In the rows, 128 means zero.
Each row of Z is roughly a mix of the hidden directions of one of a few groups.
Z:
[[144  94 118 118  68 170 145  97 139 190 100 163  95 120  92 117 161 136]
 [143 107 118 145 187 130 152 128 157  90  94 123 175 123  72 115 160 179]
 [119 159 128 138 204  97 134 141 140  86  91 107 154 112  95 111 133 188]
 [157  47 134 156 103 202 153 111 125 148 148 141 138 134 140 136 131  94]
 [158  88 142 128 113 200 136  94 100 124 143 168 136 134 165 130  86  76]
 [139 123 118 107  72 154 138 101 141 189  93 168  89 117  80 112 160 149]
 [129 162 102 123 155  81 131 161 183 115  86 117 116  93  90 142 165 178]
 [116 138 140 138 165 110 116 130  98  78 147  98 156 149 202 160  88  88]
 [124 129 130 120  66 136 111 127 109 174 155 132  77 126 188 151 101  75]
 [115 152 112  85 100  90 121 125 118 119  88 105 118 125 181 204 158 102]
 [120  68 150 145 103 188 145  93  87 130 163 133 149 158 151 103 124  83]
 [139 111 120 142 191 116 145 123 145  78 101 113 194 148  86 131 156 170]
 [103 156 120  98 146  88 129 111 108  78  77  97 150 139 176 182 153 115]
 [123 158 161 144 145 173 128 101 104 146 133 173 107 126 104  55  74 143]
 [157 121 150 130 113 184 121 124 121 146 180 186 127 132  92  77  80 116]
 [129 154 160 142 147 168 125 110 110 137 149 175 121 131  89  51  76 145]
 [114  83 124 144 142 140 158  97 110 103  78  87 151 140 183 177 167 109]
 [146 146 138 129  96 152 111 146 140 183 170 173  85 111  85  81  91 139]
 [142 137 115 105  87 140 133 111 152 179  96 171  96 115  61 103 157 164]
 [106 152 148 121 167 116 140  99 100  73 103 114 195 183 117 149 157 135]
 [117 100 158 138 124 169 129 100  78 110 182 139 163 170 142  86  98  88]
 [142 106 120 113  67 165 140 102 136 196 102 164  89 117  90 115 156 140]
 [108 146 147 122 164 119 140  98  99  73 105 114 198 185 119 151 157 132]
 [138 114 119 116  92 154 144 106 153 164 108 171 113 124  52  84 167 158]
 [126 173 132  92  80 130 116 115 122 190 108 166  80 115  82 103 131 156]
 [158  89 139 162 127 183 129 128 135 157 176 165 116 119 108  72  77 124]
 [147  87 118 153 190 132 152 126 149  84 105 113 190 135  89 125 153 167]
 [143 109 116 146 197 112 141 136 154  84 108 112 183 129  81 116 145 179]
 [126 102 138 153 155 129 123 138 101  94 160  90 154 142 204 163  93  83]
 [111 113 106 120 124  86 140 137 139 111  92  73 145 134 153 195 195 127]
 [150 114 147 143  96 192 128 119 121 181 158 176  91 116 110  86  88 119]
 [120 145  96  94 114  61 113 152 144 112 107  90 127 121 162 197 164 119]
 [144 112 111 133  89 133 110 158 149 183 160 138  59  77 148 108  92 116]
 [111 132 111 103 125  93 132 118 118 100  79  90 138 132 186 200 165 107]
 [135  55 105 148 112 128 151 138 147 131 118  82 144 130 155 186 185 113]
 [132 149 159 143 138 173 125 113 113 148 152 177 114 127  89  53  78 143]
 [115 139 101  99 119  74 121 135 132 110  89  89 124 122 183 200 159 112]
 [109 145 148 119 150 130 147  89 102  81  93 123 190 186 117 160 171 127]
 [109 135 150 124 148 131 145  89  94  83 101 114 190 189 138 169 161 115]
 [124  87 154 149 128 166 126 121  81 116 191 117 159 157 166 111  90  83]
 [150  84 116 157 189 142 156 131 158  94  98 115 173 114  88 118 152 173]
 [157  61 143 157 113 210 149 106 118 146 154 156 136 134 132 111 109  99]
 [115 151 135 109  65 122 104 126 103 170 158 136  79 135 180 145 101  77]
 [100 214 132 100 154  67 104 141 127 109 118 128 124 128  97 102 120 167]
 [143 110 113 136  88 138 113 155 144 183 157 135  59  78 158 114  91 110]
 [108 141 149 123 158 124 141  94  95  76 105 114 196 188 128 158 158 123]
 [119  74 122 146 146 140 159 103 116  94  91  86 166 145 173 174 170 110]
 [108 117 120 114 123 115 146 107 111 104  74  90 145 140 179 197 178 108]
 [128 137 154 161 162 167 130 111 117 137 145 162 119 126  97  46  74 151]
 [109 161 139 131 168  94 112 137 100  79 137  95 147 142 197 162  91  99]
 [120 145 140  88  48 140 112 112 109 155 173 169 116 165 114 118 133  83]
 [ 85 161 144 133 169  97 127 134 101  64 127  86 149 139 189 147 122 102]
 [109 147 148 120 161 120 141  96 101  74 102 116 196 186 116 152 161 132]
 [134 147 115 135 186 103 132 150 164 105 101 125 138  95  71  93 136 195]
 [158  47 127 153  94 192 150 116 129 154 143 136 127 127 154 152 134  89]
 [117 134 140 112  59 153 117 122 103 173 157 147  75 122 171 130 108  76]
 [124 119 129 152 178 106 124 149 121  72 147  84 162 135 192 166 104 100]
 [110 147 145 122 163 117 142  98 105  75  99 116 196 185 114 154 163 135]
 [122  87 151 147 120 164 128 116  79 123 173 110 146 151 190 135  94  74]
 [122 146 124 103  87 141 137 109 142 171  96 166  95 116  61  90 168 162]
 [114 132 145 124 156 124 141  95  98  77 110 114 200 192 127 160 157 121]
 [142 161 101 118 142  85 123 163 183 140  92 127 105  90  82 142 153 182]
 [137 113 120 150 197 117 151 123 147  83  82 104 180 136 103 144 156 172]
 [112 141 140 122  77 142 116 125  99 168 143 128  71 116 195 146 100  79]
 [138 113 119 152 181 143 164 121 161 104  58 121 144 103  98 138 168 177]
 [151 109 119 121  89 154 134 129 153 186 129 163 105 111  54  92 150 163]
 [127  78 123 132 136 145 152 100 109  91  96  99 164 145 185 183 157  93]
 [109 149 147 118 157 120 141  95 103  76 102 121 196 187 111 151 165 133]
 [156  90 111 125  90 161 145 114 161 176 111 165 111 118  64 105 164 155]
 [131 155 103 122 136  91 131 164 179 142  84 114  97  82  95 150 169 177]
 [154  55 120 136 101 175 145 110 121 129 129 125 136 129 182 175 132  75]
 [150 153  97 117 131  90 123 157 183 153  85 131  97  89  90 154 152 177]
 [142 136 123 102  71 150 126 107 133 199 105 171  84 117  82 110 140 150]
 [147 114 113 115  85 150 139 116 158 182 103 165  98 111  62 105 163 161]
 [140 122 113 131  93 127 107 160 144 181 159 135  57  76 152 107  87 117]
 [124 130 118 114  86 141 145 125 153 179  90 145  85  97  74 111 183 163]
 [142 156 100 114 134  95 128 147 184 141  85 141 107  98  69 130 163 183]
 [103 132 112 112 133  85 138 125 126  99  79  79 145 136 164 192 184 125]]
Here is one row of each group, with its name. Which group are the others in?
[108 156 143 106  59 141 118 109 100 167 133 144  79 139 174 154 123  77]  <47>
[161  46 130 154 110 197 150 110 123 136 148 141 143 133 153 140 121  87]  <63>
[144 105 118 124  94 154 141 127 158 175 122 159 109 111  50  89 164 164]  <7>

[119 191 109 111 154  67 118 153 161 112  78 111 106 100 129 164 144 161]  <7>
[139  64  94 144 112 104 140 159 164 134 133  78 140 125 141 182 184 122]  <63>
[121 158 159 149 156 159 127 112 114 137 141 165 120 129  83  47  83 157]  <63>
[115 162 133 129 198  94 129 135 129  76 108 111 175 135  89 107 134 178]  <47>
[115 132 144 123 158 125 143  96 103  75 110 118 203 188 114 152 162 128]  <47>
[134 138 118 137 191 109 139 141 159  94  96 123 158 110  69 102 146 191]  <47>
[134 104 126 112  59 171 141  85 115 191  96 157  87 128 131 134 148 114]  <7>
[ 99 155 151  98  74 153 126  76  73 163 107 150  95 147 159 122 122  97]  <7>
[134  69 103 136 121 124 145 123 133 111 105  86 144 129 188 196 162  97]  <63>
